In the rows, 128 means zero.
Rotation paths and how fast each direction turns (deg/step)
Each turn is a multiple of 5 degrees from 10 to 175, or 0.
Each row of a path follows its step; steps can be skipped.
Path 1:
step 1: [128 138 128 124 122 137 125 119 138 138 136 122 124 132 135 133 125 132
 132 130 127 133 130 122 129 130 124 130 113 122 116 145 127 147 134 123
 135 135 123 122 131 129 126 126 116 125 124 122 118 129]
step 2: [131 128 119 123 140 124 131 123 124 123 145 128 136 118 124 117 112 123
 127 121 136 133 135 127 131 123 126 135 117 137 125 122 135 121 124 126
 135 139 122 126 139 125 126 124 141 125 134 127 135 129]
step 3: [126 132 130 121 120 127 122 125 133 126 121 113 131 128 126 122 126 133
 125 125 133 140 123 127 128 133 129 127 145 139 128 136 127 123 134 105
 132 126 134 124 122 122 128 124 118 109 123 125 131 132]
step 6: [134 140 130 112 138 133 130 121 138 134 137 135 121 128 128 132 136 126
 118 138 122 119 136 126 133 132 124 123 133 129 129 117 117 138 137 126
 130 134 121 123 137 117 139 120 136 132 129 130 126 131]
step 10: [123 138 123 115 125 132 136 128 126 120 125 111 129 129 137 134 131 116
 125 127 142 121 139 140 124 143 134 126 133 124 135 128 127 115 132 123
 120 130 124 136 124 131 140 129 120 121 128 125 133 130]
step 20: [130 129 121 122 124 141 128 124 118 119 138 122 137 119 116 127 117 121
 133 131 130 132 124 131 132 123 132 137 119 140 122 130 124 129 122 133
 120 120 128 119 139 125 129 134 134 115 121 127 138 139]
step 26: [130 123 126 116 118 132 126 128 127 129 123 122 120 110 141 135 130 124
 127 141 137 124 124 115 120 133 138 125 124 120 130 126 123 136 132 118
 121 116 140 131 122 124 135 123 121 125 127 125 130 120]
step 31: [124 118 124 121 128 137 121 124 122 128 124 116 122 118 132 124 120 132
 117 132 128 121 127 123 131 129 122 127 130 132 120 123 127 135 133 131
 122 121 128 119 132 126 125 136 137 126 137 129 152 147]
step 34: [130 140 135 127 124 124 126 129 126 137 126 145 111 130 132 128 113 129
 122 133 126 135 116 124 131 123 124 133 110 137 126 128 126 122 123 121
 131 130 127 126 125 135 133 124 135 131 139 128 110 131]
Directions:
[124 129 130 126 128 131 131 128 127 129 132 129 127 126 131 126 125 130
 126 130 128 128 125 128 129 127 131 130 128 128 128 123 130 129 127 129
 128 128 125 128 130 128 126 131 127 126 129 128 126 129]
100
[130 128 132 132 125 129 127 126 129 129 128 129 129 127 130 127 124 130
 128 127 126 126 128 130 125 128 126 129 125 130 127 130 130 129 129 133
 126 124 128 127 127 127 130 129 126 127 130 129 130 129]
95
[125 128 132 126 128 127 126 126 127 124 127 129 124 128 126 128 129 128
 129 128 130 128 125 129 128 133 127 130 128 126 130 130 129 130 128 128
 130 129 127 127 129 128 128 129 125 128 130 125 132 128]
155
[129 128 131 131 128 126 132 128 126 127 128 127 128 124 128 133 130 128
 127 128 127 126 129 128 127 127 129 129 125 127 129 127 127 130 127 126
 128 127 127 127 128 131 128 124 126 127 130 127 125 129]
40
[128 127 125 128 125 127 129 126 130 131 129 126 128 127 129 131 126 131
 130 131 126 129 128 131 128 132 129 127 128 126 129 128 125 129 129 127
 130 130 125 133 127 126 128 126 126 127 128 130 130 128]
160
[126 126 131 126 128 132 125 129 127 128 127 126 130 128 129 131 128 129
 130 127 127 127 128 127 130 131 130 129 127 128 132 126 124 125 128 131
 126 128 129 128 125 129 131 128 128 131 126 127 127 128]
65
Path 2:
step 4: [137 132 128 120 120 134 133 132 143 138 134 135 137 126 121 124 141 135
 125 133 130 117 131 134 118 123 120 129 135 133 129 127 122 130 121 123
 129 131 125 127 121 136 130 125 142 130 129 146 127 128]
step 11: [121 128 137 130 120 129 127 126 131 136 131 127 130 131 132 118 119 131
 125 122 128 133 137 125 126 129 127 139 115 121 132 138 137 139 136 126
 119 129 135 131 119 117 119 124 123 137 115 123 134 121]
step 12: [116 141 130 129 113 130 126 132 112 130 131 141 137 119 134 130 136 124
 126 122 137 128 125 123 130 131 126 122 128 123 128 132 140 125 132 125
 125 134 118 118 125 119 141 125 126 135 125 130 132 131]
step 15: [132 125 127 128 122 133 128 112 127 127 117 140 118 119 118 127 144 126
 121 113 130 123 129 118 124 128 119 127 123 137 127 130 131 116 133 120
 122 136 131 126 133 133 124 121 130 131 129 131 136 128]
step 17: [117 122 123 129 124 139 137 125 129 128 131 128 130 125 138 123 143 129
 132 130 123 118 121 140 111 127 125 127 126 132 139 116 131 126 130 127
 133 127 132 139 128 132 133 141 133 137 132 122 132 122]
step 23: [119 144 135 116 130 124 134 132 125 141 130 133 119 131 123 136 122 126
 132 118 128 134 127 136 126 141 126 123 125 123 140 132 130 126 130 122
 121 123 127 131 136 117 124 123 143 124 124 130 125 121]
step 28: [113 129 134 145 123 133 126 131 116 121 113 134 130 126 128 130 133 124
 123 132 139 119 126 128 121 130 121 128 127 134 140 134 135 131 131 130
 118 131 117 129 126 122 121 126 117 137 125 129 131 121]
step 29: [118 124 132 136 131 132 119 127 125 130 125 140 131 126 133 126 133 134
 116 124 130 130 116 123 129 126 126 117 131 129 128 119 130 127 130 136
 145 121 130 120 114 121 134 129 139 128 140 131 124 116]
step 30: [133 124 133 143 123 143 130 136 132 120 117 128 133 123 123 129 129 124
 128 124 118 123 130 131 134 128 129 133 130 136 125 120 121 128 130 122
 128 110 136 131 121 129 131 135 140 132 122 122 140 126]
Directions:
[129 126 130 127 125 128 128 130 127 128 125 129 128 126 129 127 128 128
 128 129 128 128 123 125 127 130 127 128 129 126 123 126 131 128 132 129
 125 127 129 126 128 124 126 127 127 128 126 127 127 127]
25
[126 128 128 130 128 129 129 132 130 127 130 126 126 128 128 128 129 128
 129 128 128 128 128 132 129 129 126 127 125 129 127 129 130 127 131 131
 129 129 127 131 125 131 126 126 125 127 125 124 127 129]
130
[128 124 129 129 128 129 128 128 127 128 127 126 127 128 127 127 130 129
 127 128 131 126 126 131 130 130 128 126 130 126 127 131 129 129 125 125
 128 128 125 128 129 128 131 125 123 125 130 130 127 127]
115
[130 126 127 130 129 127 124 126 130 131 129 126 128 127 131 128 126 129
 125 128 127 131 127 129 126 130 131 124 128 127 129 129 128 132 128 130
 130 128 128 127 128 127 124 126 129 129 128 129 128 129]
140
[131 126 131 130 125 126 128 127 128 127 129 125 128 130 131 124 128 128
 126 128 130 127 129 128 128 127 123 129 127 127 129 130 127 127 129 128
 126 127 126 129 131 130 128 130 131 132 125 128 127 129]
110
[128 130 130 128 128 130 125 125 129 127 124 126 130 128 128 127 131 127
 129 126 129 128 128 125 129 130 127 126 131 128 129 126 127 127 125 131
 125 129 130 130 124 130 129 127 128 130 129 124 127 127]
25
Path 3:
step 9: [123 129 136 120 128 120 132 118 123 130 125 129 121 134 123 128 146 129
 125 121 126 120 128 141 125 123 131 117 126 125 121 126 132 120 133 127
 123 135 126 126 135 125 127 127 130 134 130 135 135 120]
step 11: [124 139 136 122 134 132 131 136 123 126 124 130 124 128 128 126 136 129
 129 124 122 124 128 130 128 129 115 131 126 124 123 120 133 119 143 131
 132 137 130 121 118 132 138 126 134 122 132 138 129 134]
step 13: [122 120 124 119 137 122 125 130 125 123 130 132 120 114 126 130 131 132
 138 119 120 135 127 133 139 134 123 129 125 124 118 119 130 124 138 132
 130 126 135 123 130 136 123 125 129 132 121 120 128 128]
step 14: [119 123 128 128 131 130 130 125 121 124 115 130 118 119 132 124 139 125
 136 115 121 127 134 133 126 132 124 117 117 130 134 121 134 127 127 129
 129 130 140 130 130 133 131 122 135 126 133 125 123 125]
step 22: [117 129 133 127 123 127 128 134 123 144 116 122 113 125 133 127 127 117
 133 125 131 131 126 137 127 128 120 127 131 116 130 122 127 122 129 136
 126 127 134 130 127 121 132 130 134 124 132 120 124 134]
step 23: [123 126 134 128 122 129 135 136 125 139 128 120 119 131 126 125 138 120
 128 126 133 115 130 129 131 129 121 135 131 116 134 125 135 119 132 117
 129 118 128 127 127 137 136 126 122 121 130 129 130 129]
step 26: [123 127 124 122 128 118 136 127 133 124 125 132 123 122 141 123 127 120
 125 124 125 121 131 138 128 120 118 126 126 131 130 129 136 123 124 128
 143 127 128 119 130 135 133 127 123 118 135 136 133 124]
step 28: [125 124 118 122 125 120 138 134 126 134 124 129 124 125 131 131 145 116
 128 126 126 130 127 127 127 128 124 127 135 123 135 121 129 126 135 136
 132 127 123 117 128 126 121 119 122 133 130 122 139 134]
step 29: [125 128 122 123 134 120 132 119 128 139 120 124 124 132 126 133 136 121
 126 131 132 125 128 133 126 126 117 118 130 124 135 116 127 123 144 130
 129 137 126 125 134 132 134 130 130 125 140 127 131 121]
Directions:
[129 130 127 126 130 128 128 133 130 128 128 127 128 129 127 131 129 130
 130 128 128 131 129 128 127 125 129 128 128 126 126 126 129 131 129 128
 128 132 126 128 126 126 129 127 128 129 133 126 130 125]
40
[128 130 127 129 130 128 127 128 127 132 129 129 127 127 128 133 124 129
 128 127 128 125 125 128 131 129 129 127 128 130 123 128 126 128 128 127
 132 126 128 127 129 125 125 129 129 129 127 127 128 126]
125
[126 125 130 128 126 129 128 127 130 128 126 125 127 127 128 130 126 130
 130 129 131 127 126 125 130 130 128 126 128 127 130 128 132 124 127 127
 124 129 130 131 128 127 126 125 127 126 128 127 131 125]
45
[128 129 126 130 130 128 128 127 130 127 128 126 127 128 126 126 128 131
 127 122 126 128 132 126 127 128 128 129 128 130 124 128 126 125 128 128
 124 127 131 128 127 126 129 128 128 130 129 130 130 130]
10
[126 127 127 127 129 127 129 125 128 129 129 127 130 130 128 125 127 127
 130 132 127 125 127 127 125 126 130 128 129 129 128 126 127 129 130 130
 127 130 130 125 128 125 124 126 125 129 132 130 128 128]
35
